The rows below come in pairs that one turn or mirror swaps. Which row does each named row swap with?
The rows were stretched afterwards, more along some directions than others.
Q_754: [-36   3  12  36  16  31   9 -26  15   8  -8   9   8   0  -1  -7  39   6
 -35 -20 -25  10  -4]
Q_367: [  0 -13   1  19  23  30  39 -32 -15  -7 -18   6   6  13  14  13  29   2
  36  -4  -5   7  -6]
Q_528: [ -9 -20 -20  12   8  34  29   0   9  27 -17  -4 -17 -20   9 -12   2   3
 -27   5  13   5 -15]
Q_494: [ 10  15  -4   8  25  51  22  -5  21  16 -14  -5   3  -5  10  -9  26   3
   1   8  -5  14   9]
Q_67: [-19  -9  -7  11 -10  18   7 -28  17  -2 -30   2   9 -11  -9   5   9  11
  -6   4   4  10  -1]
Q_81: [-33  12  15  36  22  40   9 -20   7  17 -13  13  14  -6  -1   1  40   7
 -38 -21 -25  12   3]
Q_654: [-16 -19 -17   7   3  37  20   6  13  25  -8  -1 -10 -23  13 -12  -1  -2
 -32   6  19  -1 -17]
Q_189: [ -5  -4 -12   4  18  -6 -16  17  20  -1  13  12   2  -3   3 -18   2  -7
  -9   9   6 -17 -23]
Q_123: [ -9   1   4   6  18  25   1  -1  18 -20  38  19   4 -24  21 -19   7  -3
   1   4   0 -11  -5]
Q_645: [-24 -12  -8   5  -2   9  10 -25  12  -2 -26   2   7 -14 -14   6  10  21
  -4  12   1   9 -11]
Q_855: [-18   3 -14  16   1   8 -25  11  16   9  -2   0   1 -31  -4  -6  -9 -15
 -42  22  18  10  -4]
Q_721: [-14  16 -12  22   5   3  -7  15   0  15  -5   0   2 -28   3  14  -2  -3
 -28   9  -1   7   1]
Q_567: [-16   1   4   7  20  19  -3  -4  23 -17  33  19   2 -24  23 -17   2  -8
  -1   8   0 -12  -6]
Q_266: [-23 -10   2  16  -7  18  19 -27  11  -1 -30   8  18 -23  -5  12  31  28
   0   0  -7  -3 -13]
Q_718: [-11 -13  -8   5  25  25  -8  -1  11   1  -5  11   8  -5 -14 -26  14  27
 -28   5   7  20  -4]
Q_151: [ -7  -3  -5   7  -4  17  12   6  33  11  -8 -15  -1 -10   6  -2  10  23
   1   3 -27 -10  -3]
Q_317: [  8   3 -13   8  26  -3   1   5  -1  -3  -5  14  12   2  13   5   1   5
   4  10  -2   2   3]
Q_98: [-13  10  11   6  22  14   1  -3  16 -22  39  18  -1 -21  20  -9   6  -7
   8   3  -8 -13  -9]
Q_699: [-25  31   3   9  24   2   0  -1  10  12 -19  11  -9 -10   8  22  15  -7
  -6  13 -18  -6   1]
Q_618: [  2   8  -6  16  31  10   1   5  14  -6  12  23  18  -4   0 -12  30  -3
 -12   7 -17   1  -1]
Q_906: [ -9   5   6   0  21  20  -2  -3  22 -18  39  13  -4 -19  19 -16   5  -7
   4   8  -7  -8  -8]
Q_164: [-27  35   9  18  13  11   6  -3  -1  12 -20  20   3 -16  12  33  23  -6
  -4   1 -23  -7   3]
Q_329: [-11   7 -13  14  17   4  -4   5  11  10 -15  -5 -15 -28  -2  -7  20 -11
 -26  15   2   3 -12]
Q_608: [ -7  -6   8  22  19  31  36 -33  -9  -9 -18   3   5  10  16  18  33  -3
  39  -1  -5  12  -8]
Q_43: [ -5 -11  -3  29  23  33  40 -30 -10  -4 -24   6  12   8  11  14  33   1
  22  -3  -1  14  -9]
Q_269: [-39  12  12  39  20  37  14 -19   9  17 -16  10   9  -8   3   2  41  11
 -36 -20 -25   2  -6]
Q_560: [-26  39   8  13  25   7   2   4  10  12 -15  14  -4 -17  12  31  15  -9
  -5  14 -21 -10   3]
Q_403: [-28  38   6  18  18   5   3   0  12  10 -22  12  -7 -17  11  35  10 -17
   0  14 -17 -13   0]
Q_302: [-21 -11  -6   8  -8  11  11 -23  11   1 -26   0  10 -19 -11  11  17  21
  -4   1   0   4 -10]
Q_518: [ -7   6   8   5  18  24  -4  -1  21 -21  43  23   5 -18  19 -16   5  -7
  -3   2 -11  -3   2]
Q_69: [ -2 -11   5  25  23  33  35 -35 -14  -7 -19   4   6   7  11  16  31   2
  37   1  -8  12  -2]
Q_368: [-16 -17 -17  10   3  30  25   5   7  23 -11  -1  -8 -25  15  -7  -2   5
 -23   4  17  -3 -20]
Q_910: [ -2   0 -17   7  14   5   3   6  10  10 -12 -11 -18  -8  -1   4   8 -15
 -17  20   0  23  -6]
Q_100: [  9   7  -3   6  10   1 -14   6  18  -1  23   8   8  -6 -13 -15  13   9
 -12 -13 -11   3  -2]
Q_201: [-17 -11 -13  13   8  32  27   0   3  29 -18  -4 -12 -28   9  -1   5   4
 -28   1  13   2 -19]
Q_298: [-23 -17 -13  12  11  39  21   2  10  25 -12  -1 -10 -25  13  -9   1  -2
 -27   6  16   1 -17]
Q_180: [-41   6  12  46  16  38  17 -25  13  13 -22  14  11 -10   6   4  44   0
 -38 -18 -25   5  -8]
Q_89: [-21 -11  -2   7  -3  12   9 -26   9  -7 -20   4   7 -20 -12   6  11  21
  -3   9   3  13  -9]
Q_122: [-39   6  11  41  19  34  24 -27   6   9 -18  13   9  -6   0  -1  44   9
 -31 -20 -24   6  -2]
Q_145: [-24 -11  -6   5 -14  12  10 -21   7   0 -29   2  16 -16  -9  11  15  25
   0   5   6   1 -14]
Q_997: [-11  25   3  14  11  -4  -8  16  15   7  12   7   8 -10   0   4   0  -7
 -13  -8 -13 -10 -10]
Q_823: [-16   1   5  26  13  36  42 -29  -9  -5 -26   1   6   7  19  26  24  -2
  36   1  -4   2  -6]
Q_274: [ -9   6  11   4  20  22   6  -6  14 -24  41  16   3 -17  20 -11  10  -3
  10   0 -11  -6  -2]
Q_262: [ -8   1  -8   7  31   2  -4  10  16  -5  18  17   2  -4  -4 -24  23   9
 -14   2  -8  -7 -18]
Q_830: [-21   3 -18  22  -7   1  -4   8   8  13 -14  -9  -8 -18  -6   3  -4   9
 -20   8   0   2  -9]
Q_24: [-10 -13 -14  10   9  34  28   1   9  29 -14 -12 -16 -27   7  -6   0   4
 -22   6  11   3 -15]
Q_482: [ -8   1  -9  10 -11  17  14  11  32  15 -17 -13   2 -13   9   7   8  16
   4   3 -25 -19  -3]
Q_194: [ -9 -16 -15   7   6  34  34  -2   1  29 -18  -7 -13 -25   9  -5   7  12
 -18  -1  14   4 -17]
Q_963: [-11 -17  -9   4  19  24  -3  -8   9   1  -9   9   3 -10 -17 -22   6  25
 -27  10  14  23  -6]
Q_808: [ 10  -4 -10   9  28   1   6  -4  -5  -9  -1  17  11   7  15   5   3   2
  11   7  -5   1   1]
Q_503: [ -4  -9   6  23  12  29  35 -31 -12  -9 -20   2  12   5  13  15  30   6
  39   0  -1   3  -6]
Q_749: [-19  -9  -5   9  -5   1   5 -16  11 -12 -16   6   9 -19  -8  13  13  22
   8   8  -2   2 -12]
Q_30: [-16  33   3   6  22   9  -2   3   7  17 -19  10  -8 -14   4  28  14 -13
  -5  14 -14   1   7]
Q_79: [ -2 -14   5  23  17  34  35 -31   0  -6 -27   7   8  12  14  12  34  -4
  30   1 -11  12  -3]
Q_216: [  0  11  -1  20  17  53  24 -13  26   9 -15  -3   8  -8  12 -12  32  -1
  -2   8  -8  13   6]
Q_652: [-12   1   5   8   8  24  -6   1  22 -15  39  20   6 -24  24 -18   3  -6
  -5   3   1 -12  -5]

Swapped with Q_403: Q_180
Swapped with Q_997: Q_329
Swapped with Q_81: Q_699
Swapped with Q_262: Q_721
Swapped with Q_100: Q_910
Swapped with Q_560: Q_269
Swapped with Q_79: Q_67

The rows below come in pairs that one turn or mirror swaps. Which row does each named row swap with?
The rows were stretched afterwards, more along some directions than others.
Q_667: [-20  -4  -2  -2 -12 -10 -17 -12  18 -23 -19   8  -1   4 -11 -23  -8  19
 -34  -9   0]
Q_515: [-12  -2 -11  -6   2   7   5  -1  12   5  -5  -6   4  10  -9   0  11  -7
 -11  -3   7]
Q_41: [-14  -7 -10   3   6  -5   8  -2  13   5  -3  -4  -1   8 -10  -2   3 -12
 -20  -7   8]
Q_680: [-16   8  -7   4   5  -1   3   2   4   1   3  -3   1   0   2  -2  -6  -8
 -14 -15   9]
Q_346: [  8  10   5   4 -11   5 -27 -13  -1   1   4  19 -12  -5  -3   6   2  11
   9   8   8]
Q_404: [  6 -14  -8 -15 -10  24 -18 -18  21   4 -12   4  16  23  -7 -10   1   6
 -21   1  -6]
Q_742: [ -8  -1  -9   5  10  13 -16   0   7 -14   7   5   2  12   7  -9   7  16
  16   4   6]
Q_965: [  6 -16  -2 -12  -9  14 -12 -15  19   3 -21   9   7  28 -12 -12   2   6
 -16   3  -3]
Q_693: [  9 -20  -3 -17  -9  17 -14 -10  17   5 -19  12  14  30  -9  -9  -1   7
 -22  -2   7]
Q_716: [  8 -14   0 -16  -1   6 -10 -18   6   9  -5  10  13  16 -19  -8  -5  20
 -28   2   6]
Q_221: [  0  13  11   2 -20   3  -2  -8  12 -16 -11   9  -3   0 -21  -4   4   2
 -16   3  20]
Q_722: [ -4 -19  -7 -19 -10  15  -6  -8  20   6 -19   5  14  26   2  -7   3   5
 -20  -2   3]
Q_956: [-25 -10  -9   6   3 -14 -12 -11  15 -19 -10   0  -2   7 -11 -13   0  14
 -23  -8  -8]
Q_877: [-10 -11  -5  -8   6  -2  -7   5  11  -8   5   3   2  17   7  -6   7  18
  13   2   5]
Q_428: [  3   4  17  -2 -18   6  -8  -8  14 -12 -13  11  -3   3 -21   2   5   7
 -13   6  14]
Q_840: [-15  -7  -1   2  -3  -8 -17 -11  14 -22  -9  -3   3   5 -13 -14  -2  19
 -24  -6  -9]
Q_325: [-11  -2  -4   1  12  -4  -6   8   1  10  -9   8  -6   8  -8   9   2  -1
  -2  -1   1]
Q_793: [ 13   6   4   5 -17   3 -28 -11  -2  -1  -1  17 -13  -5 -12  10  -1  11
   4   9  11]
Q_569: [ 12   0   6  11 -10   1 -25 -13  -2  11   1  15 -12  -3  -6   8   0   7
  12   5   5]
Q_15: [-13  -3  -9  -6  12   8 -24   0  11  -9   3  12   4  14  13 -12   7  24
  13   5  -5]
Q_454: [ -7 -16   3   5 -10   4 -18 -10  11 -28 -15   3   9  14 -12   0  -7  19
  -2  -1  -3]
Q_704: [  7  -9   3 -13  -4  16  -9 -15   8  -4   0   4  19   9 -12  -9  -6  16
 -22  -1  -4]
Q_889: [ -1   3  14  13 -16   0 -11  -5  10  -9 -15  14 -10   4 -19  -2   2  -1
 -12  -1  15]
Q_458: [ 10  -8   7  -8  -8  17 -20 -20  10   6   5  12  15   7  -9  -8 -10   9
 -22  -6   0]
Q_912: [-14 -12  -4  15   1   8 -14 -17  17  -6  -7   2   7  11  -2 -19 -10  13
 -26 -19  22]
Q_478: [ 10   7   6   2  -8   1 -24  -8  -3   2   0  18 -14   1  -3   8  -2  20
   8   9   6]
Q_40: [-18 -15   0   4   3 -14 -10 -15  15 -16 -17   4   1  15 -13 -16  -3  21
 -31 -12   4]
Q_455: [-19 -11  -5   8   3   4 -13 -13  18  -8  -8   4   5  14   5 -20  -8  12
 -22 -22  22]
Q_497: [-13  -5  -6 -18   3   0 -13   4  13 -13  -2   9   3  16  16 -12   5  20
   7   7 -10]
Q_573: [ -1   3  11  14 -11  -7  -5  -7  11  -7 -13   4 -11   2 -23  -2   1  -1
 -14   1   6]
Q_620: [ 10   0   9   3 -13   7 -26 -10   2   8   2  21 -11  -2  -2   5  -1  12
  10   6  10]
Q_610: [ 11 -16  -2 -12  -7  20 -27  -6  16   3 -17  15  16  24  -3  -4   6   5
 -11   2   2]
Q_928: [ -7   8  13   6 -19   1  -5  -4  12 -13 -13   8  -9   3 -12  -4   2  -1
 -13  -1   6]
Q_584: [-13  -2 -10   7   3  10 -12  -9  19 -10   0   1   1   8   0 -18  -2  11
 -17 -17  26]
Q_973: [ -7 -17   1   5  -7   2 -17  -5   9 -26 -14   2  -2  12 -17   2  -3  23
   3   4  -4]
Q_281: [ -6  10   9   4 -17   0  -9 -13  14 -10 -11   9  -2   1 -18  -7   2   0
 -22   3   7]
Q_629: [-14  -7  -7  16   5  13 -10  -9  14 -13  -3   1   1  17   6 -15  -7   7
 -13 -18  20]
Q_452: [ -4   8  11   8  -9  -2  -3  -9  11  -7 -13  11 -10   3 -22  -9   4   7
 -14   7  15]
Q_450: [  8  -5  -2 -17  -6  10 -14 -13   7   3  -1   3  10   4 -19  -3  -4  19
 -21   7  -9]
Q_607: [-20 -14  -4   2   6  -9 -10 -12  14 -19 -12  -1   5  11 -13 -18  -1  21
 -25  -5  -8]
Q_867: [-19  -1 -11  10  -6  12 -11 -16  22 -20  -6  -6   8   8  -2 -25  -9  10
 -27 -19  16]
Q_438: [ -7  -8  -9 -20  -5   5   7 -19  14  10  -3  -7   3  12 -31   2  -2   7
 -29   8   4]
Q_52: [-19  -4 -10  11   2   9  -6 -13  16  -3  -2  -2   5  10   4 -23  -6   9
 -23 -24  22]
Q_864: [ 10   9   5   5  -4   6 -20 -10  -4   5   6  17 -13  -2  -6   1   2  14
  12   4   9]
Q_155: [  9 -24  -4 -12  -7  16 -16 -15  21   6 -22  11  10  30 -13  -7   3  11
 -23   3  -1]
Q_850: [  2 -16  -5  -5  -2  16 -18 -11  17   3 -16  10  10  31  -3 -15   6   8
 -16  -3  -2]
Q_219: [ -1 -16  -2 -15  -6   9   3 -14   9  13  -2  -8   7  12 -30   8   1   3
 -21   7   2]
Q_19: [-12   2 -12  -1   0   3   4   1  13   0  -3  -7   6  10 -11  -4   4  -7
 -17 -12  11]
Q_926: [-24  -7 -10  -2   0 -12 -10 -15  13 -17 -10  -4  -1   6 -10 -20  -3  17
 -33  -7  -5]
Q_962: [-17  -4  -6  14  -1   6  -8 -19  14  -2  -1  -3   3   6  -1 -20 -12   5
 -20 -21  22]
Q_242: [  1  -7  -1 -17   1  15  -8 -13   9   2   5   9  19   7 -14  -9  -5  20
 -19   7  -2]
Q_791: [  5   8   7   5 -16   8 -23  -8  -1   1   7  15 -11  -5   4   2  -5   9
   9   2   5]
Q_447: [ -9   8   9   6 -11  -7  -4  -8   8  -9 -11   5  -5   5 -17 -11   8   1
 -17  -3  14]
Q_539: [  8   1   7   1  -7   0 -28 -11   0  12   1  19 -11  -6  -3   4  -4  18
  10  13  -3]
Q_150: [ -9 -10  -2  -5  11   8 -21   2   7  -8   2  20   7   7  16  -9  -1  24
  15  11  -2]
Q_321: [  8  11   4   4 -15   7 -25 -14   4  -4   3  18 -10  -9  -4   1  -5  16
   5   6   4]
Q_805: [ -5   6  12   3 -14  -7  -1  -6  11  -9 -16   4  -7   7 -18   1   5   4
 -20  -1  11]
Q_212: [  1 -14  -6 -12   3   7  -6 -16   6   8   2   0  13   9 -18  -8  -3  15
 -24   2  -5]

Swapped with Q_973: Q_219
Swapped with Q_438: Q_454
Swapped with Q_447: Q_864

